Named moves, each a turn or a mirror, and the order they were made in; the first pair answered
move z_621:
[  9 -39 -17 -10   0 -12 -17 -12  35 -22 -30  28  18] => [ 12 -48 -12 -41   1   1   2 -14  20 -14 -12  36  -7]
[-10  29   3  -5  -6  35   2  20  -1   5   4  12  10] => [-10  31  -1   3  -5  32  -4  21   5   0  -4   7  17]
[-26  40   0 -67 -13  10   6  15 -15  11  21   7 -15] => [-29  60 -14  -1 -14 -19 -34  15  19 -10 -16 -10  32]
move z_864:
[ 13 -39  50  -4  10  34  26 -25 -19 -15  14  16 -25] => [ 13 -38  36  42  10   6  -4 -31  11 -37 -18  14  11]
[  1 -17  10  -3  -7  -2 -35   8   2  -4 -12 -29 -27] => [  2 -19  12  -9  -7   3 -31   6  -2   0  -7 -29 -31]
[ -7 -14 -11 -23 -16 -32  17  -2  38 -29 -28  19  10] => [ -6 -16  -3 -52 -14 -13  37   4  15 -14  -7  20 -14]
move z_74:
[ 42  -9 -27 -68  -4  24  59  16  -2  45  47 -20 -51] => [ 52 -29 -10 -62   9  26  61  -1  -2  29  48  -7 -55]
[-20  17 -15 -73 -16  -7 -16  29 -20   3  11  28  -3] => [ -3 -23   9 -61   4  -3 -12   0 -20 -17  10  58 -10]
[-12  15   7   3   1 -13  -2   8  -9  19  -3 -20   4] => [  3 -14  24  11  17 -10   1 -13  -8   7  -2  -1  -2]
[  6 -20  -6 -45  -2  33  62 -11  -7  46  29  -5 -39] => [  3 -16  -9 -46  -6  32  62  -8  -7  48  31 -11 -37]
move z_251:
[ 10  -2 -14 -31 -15  -3 -16  11 -18  13  17  20 -14] => [ 26 -27   7   2   3   1 -12 -12 -13   3  13  28 -12]
[-66   8  39 -14  34   2 -31   8 -30 -21   4  28  -3] => [-61   1  45   8  42   0 -31  -1 -23 -27  -1  30   6]
[-28 -16 -45 -98 -53 -20  29  24  29  11  -2  -5 -21] => [ 16 -93  10 -48  -7   3  54 -33  30 -12   4  32 -34]

Each pair is two moves apart.
[-22  22  36  32  25  -2 -41 -18   6   7 -32   2   8] => [-23  13  45 -27  23  22 -11 -11 -21  32  -1   9 -31]
z_74, z_621
[-14  22  39  13  10  -5 -39  12 -42 -30  12  11  13] => [-15  18  40  17  10  -9 -43   9 -37 -35   5  12  17]
z_621, z_864
[  5   5  32  68  10  23  11  12 -19 -14   3 -26  10] => [ 10  -6  28  73  10  15   4   5  -8 -24  -7 -19  14]
z_621, z_864
[ 48 -22  -3   6  31  23  -5 -43 -20 -11  20  29 -11] => [ 32  28 -35  53  14   3 -26 -16   2  -2  -5 -11  29]
z_251, z_74
[ 36 -65  13  34  27  -6   0 -35  15   3 -25   9   7] => [ 32 -45  10  51  27  -9 -11 -27  20   5 -30  -5  22]
z_864, z_621
[  1   3 -22   7 -28 -32  -8   1  30   4 -15  11   5] => [  5 -19  -9 -21 -25 -25   1 -11  18   0  -3  33 -15]
z_251, z_74
[  3 -11  14  -5   7  -6  -7 -17   2 -17  25  24   0] => [  1   1  16 -11   8   6   9  -5  -9   0  36  14 -10]
z_251, z_864
[  2   4 -48  56 -35 -33  28 -21  56  31 -19 -27  34] => [ -3  25 -47  55 -35 -22  35  -6  42  44  -8 -43  32]
z_864, z_621
[  8   8  -7 -10   5  17  50  27  -4  24  11 -20 -15] => [ 17  -2   0   7   9  18  56  18   0  24  12 -19 -14]
z_251, z_74
[ 11  42 -37  -8 -14  -2  16  32   4  16   0 -31  14] => [ 24   7 -30  20  -6 -27  -8   1  30 -24 -28  -1  34]
z_251, z_864
[-16  57  -5   5  -5 -16  18  30 -25  22   2 -22  11] => [ 16  -9  43  23  27   6  42 -11 -33   5  15  13 -11]
z_251, z_251
[-14  14 -30 -19 -26 -38 -44   2  24 -21 -30  15  17] => [ 15 -47  29 -22  12   9   8 -34  -9 -13   7  42 -29]
z_864, z_251
[ 11 -31  36 -11  13 -15 -14 -28  -7 -10  -8  25  -5] => [-17  33  -5 -10 -15 -29 -28  13   3  14 -17 -20  19]
z_621, z_74
[  6 -19  45   8  10  19 -25  -2 -20  -3   0  15   1] => [ -3   4  39  -4   4  28 -18  15 -30  16  14  -4  -6]
z_251, z_864
[-37  21 -24 -78 -53   2  14  46 -16  36   2 -13 -27] => [ 19 -57  36  89  12   9  18 -29  24  -3 -29   2  10]
z_251, z_251
[ 15 -41  -1 -21  20  -6  10  -9  46  -5 -14  11   0] => [ 18 -30  -3   7  22  -9   6  -7  54   0 -20  -2  14]
z_864, z_251
[ -5 -10 -24  -3 -32 -24   1 -14  38   8 -16 -24   5] => [  9 -39  -3 -12 -16  -4  25 -30  25   9   1  -9 -17]
z_621, z_251
[ 14  -4  12  20  31  -4 -36  -2 -31 -20 -15  -1 -22] => [ -2  21  -7 -10  16 -10 -40  20 -36 -10 -13 -12 -26]
z_251, z_251
[-22  13  14 -40  -6 -14 -23  13 -22 -20   6  19   0] => [-28  35   2 -29 -13 -14 -20  26 -19  -6   5  -2   7]
z_251, z_74
[ 25  38  -2  28  -8   5 -27   1 -29  -6  15 -31  21] => [ 36  -3  22  -7   2  16 -15 -19 -46 -19  27   6  -7]
z_251, z_74
[ -9  14  39 -16   9  49   4  -2 -39   9  52 -10   2] => [-13  37  26  21   5  41  -4   9 -23  18  41 -33  23]
z_251, z_74
[  5 -31  22 -28  -3 -36 -16  33  20 -23 -33  24 -22] => [ 11 -37  30 -28   2 -25  -2  29  15 -18 -28  27 -31]
z_251, z_621
[ 25 -30   1  12  27   1  13 -10  14  -6  -1  -3  11] => [ 20  -7  -8  27  20  -2   9   3  18   2  -2 -21  24]
z_864, z_251
[ 13  34 -21  35   0  20   8  60 -33  38  13 -26  11] => [ 18  32 -29  56  -4   4  -6  53 -16  25  -5 -25  28]
z_621, z_864
[ 11 -27   6 -16  -5 -22  10 -13   7   5  18  19  -2] => [  9 -14  -7   6  -9 -34  -6 -10  22   1   0   9  17]
z_864, z_251
[-46  75   4  73   1 -19 -43  33 -32  -8 -16 -40  39] => [-52  84  14  42   0   6 -22  46 -63  14  11 -49  14]
z_864, z_621
[  5 -31   1 -44 -32 -11  17 -17   7 -35  -8  29  -8] => [ 14 -38  20 -34 -21   8  38 -21  -5 -20   8  26 -19]
z_251, z_864
[ 23 -49  11   8  31  11 -14 -44 -10  -4  24  25   7] => [-15  30 -46 -19 -11 -14 -45  13  -2  19  11 -21  33]
z_251, z_251
[ -21   11    6 -105  -14   33   16   22  -53   11   43   17  -49] => [-45  49 -29 -97 -34 -15 -44  42 -25 -24   5  13  -9]
z_621, z_251
[-14  17  -4 -64 -30  23   8  29 -35  15  11 -16 -13] => [  3 -12  11  41  -5 -12 -38  -9  11 -41 -37   0  40]
z_74, z_621
[-19  27  -9 -24 -11 -13  12  14 -30  26  16 -24  -5] => [  9 -16  22  42  19  -6  19 -23 -18  11   6  -7   2]
z_251, z_251
[  8  -2   1  52  25  12  -7 -14 -11 -18 -12  -5   2] => [  5   6   5  55  25  18  -4  -9 -17 -14  -6 -16   4]
z_864, z_621
[ 16 -43 -56 -56 -24 -30  27 -29  53  12 -19  12  -6] => [  9 -16 -72 -38 -33 -31  22 -11  62  25 -22 -13   7]
z_251, z_74
[-11   8  29 -21  14  25  26   4 -44  16  29   1 -26] => [-32  48 -21 -17 -16 -24 -27  24  -8  -6 -13 -10  19]
z_864, z_251
[ 18  -1 -27   9 -16   1  39   7  32  36  -8 -26  -1] => [ 20  -2 -26  27 -10  -7  29   1  41  27 -21 -23  10]
z_74, z_251
[  0  11   9  32  20  -2  -3  10  10   5 -26 -13  14] => [  3  -2   8  29  22  -5  -6   2  16  -3 -30  -3  15]
z_621, z_864
[-24  79  -9  -7 -29  -7 -57  43 -20   1 -10   8  11] => [ -4  27   8  15 -15 -22 -76   3   2 -43 -33  50  19]
z_251, z_864
[-26  40  25  -3   8  23 -17   9 -38   6  17  -7  -3] => [-25  33  25 -12  10  20 -18   4 -42   2  18   0  -7]
z_621, z_251
[-35  27   0 -25 -32  10 -46  12 -14  -5  10  49   3] => [-26   6  12  -1 -21   3 -55  -6  -7 -21   2  63   9]
z_74, z_621
[ -8  30  -8  37   5 -30 -22   6  14  -4 -19  -4  35] => [  7  -8  36   7  29  13  31 -12 -28  15  28  15 -16]
z_864, z_251
[-13   2 -42 -72 -26  -8   8  -6   2 -16  -6  -5 -34] => [-17  28 -51 -45 -29  -4  15  10   7   8  -7 -36 -23]
z_251, z_74
[ -8  33 -18   4 -14  -4   4   7 -11  23   3 -36  -1] => [ -3  28 -12 -12 -14   1  13   3 -20  29  11 -30 -13]
z_864, z_621
[ 25  -4   0  41  32  14 -29 -39  12 -21 -32 -23  60] => [ 37 -18  15  42  43  35   2 -47   1  -1 -14 -28  44]
z_621, z_251
[  9 -16  -9 -28  25 -23  18 -33 -21 -21  -3   6 -34] => [ -6  20 -37  -8   8 -44 -13 -11  -1 -27 -25 -13  -5]
z_621, z_251
[-18  29 -11  59  -7   4 -20  21  -8   5 -18 -33  19] => [  5 -23  27  34  13  42  27  -7 -34  17  18  -9 -25]
z_621, z_251
[ 28 -24  -6  15   5  -5  17 -44  14  35  -6  -3 -39] => [  6  19 -39  -4 -18 -16   2 -11  15  48 -12 -26 -27]
z_251, z_251
[ 26 -68  34  -5  46  13  18 -41 -28 -23  19   2 -13] => [  3   9 -13  67  27 -16 -22  -3  10  -8 -15 -63  51]
z_251, z_74
[  4  15  20  17  19  25   9  15 -13  14   6 -24   0] => [ -5  32   1  -2   6  13  -2  29 -11  14   2 -26   6]
z_864, z_251
[-22  38  21  15  -7  35  -1  22  -8  21   5 -17  31] => [ -4  -9  47  11  14  44  14  -9 -18   5  17  15  13]
z_621, z_74
[  1  13  17  39 -24  -7  -3  43   1  -3  10 -34 -11] => [ 11 -19  38  19 -14  10  17  23 -13  -9  27 -10 -38]
z_621, z_74
[-18  63 -12 -37 -44 -35   7  64 -21  35  19 -25   9] => [ 27 -15  37  85   8 -49 -17  -7  15 -24 -20  11  45]
z_74, z_251
[  9  -6   9 -64  38  10 -40  -3 -17 -51 -38  30  13] => [ -4  29 -15 -59  21  -3 -49  20  -8 -38 -44   3  30]
z_621, z_74
[  4 -18  12 -16  13  15  32 -19 -18  -3  25   7 -20] => [-13  22 -29   8 -11 -22 -13   2  14 -16 -12 -14  24]
z_864, z_251
[ -6  19  10   4   4   3 -11   4   1 -13  -4  -4  15] => [-9 21 13 -1  4  5 -8  6 -3 -9  2 -8 10]
z_864, z_621
[  8 -30  16 -63  -4  14  17 -14 -27   0  23  33 -31] => [ -9   9 -28 -15 -26 -43 -46   1  26 -29 -32  14  30]
z_864, z_251
[ 25 -39  34 -36  25  15  18 -33 -29 -16  22  31 -26] => [ 35 -41  40   0  36  25  32 -37 -25  -2  25  18 -20]
z_251, z_621
[  0 -20  50  14  31  17  -8  -7 -26 -40  14  32   2] => [-32  49   1  -7  -3  -7 -32  42 -15 -20   2  -7  24]
z_251, z_251
[ -3  12 -13  39 -11 -20 -31 -23  67  54 -22 -29   0] => [ 18 -35  22  17  10  15  12 -46  44  68   6  -8 -40]
z_621, z_251
[ 16  -7  20  90  30  -6 -27 -19   8 -45 -16   9  38] => [ 27 -34  24  69  32  -9 -22 -33  11 -52 -16  32  26]
z_621, z_864
[ -6  -7  -5 -21   3  -6 -10  -8   0 -18  -8  29 -14] => [ -4 -12  -1 -21   3   0  -1 -10  -3 -13  -5  30 -18]
z_74, z_251
[ 18  -8 -58  27  -2   1  -3   3  85  34 -44 -42  19] => [ 38 -74 -15 -24  22  35  39 -28  51  33  -7   3 -34]
z_74, z_621
[-21  67  14  71   8  -1 -38  27  -4  -4  -9 -49  45] => [-42  85  -5 -12 -14  -7 -42  51 -26   2   7 -39  22]
z_251, z_621
[ 23 -13  28  32  43 -17 -37 -20 -35 -16  19  24  28] => [ 19  -5  27  38  41 -15 -38 -16 -38 -15  19  17  29]
z_864, z_621
[ -7  -4 -19 -58 -25   4  16   3 -18  10  13  11 -25] => [-14  17 -23 -50 -26   7  14  12 -23  19  15  -4 -20]
z_621, z_864
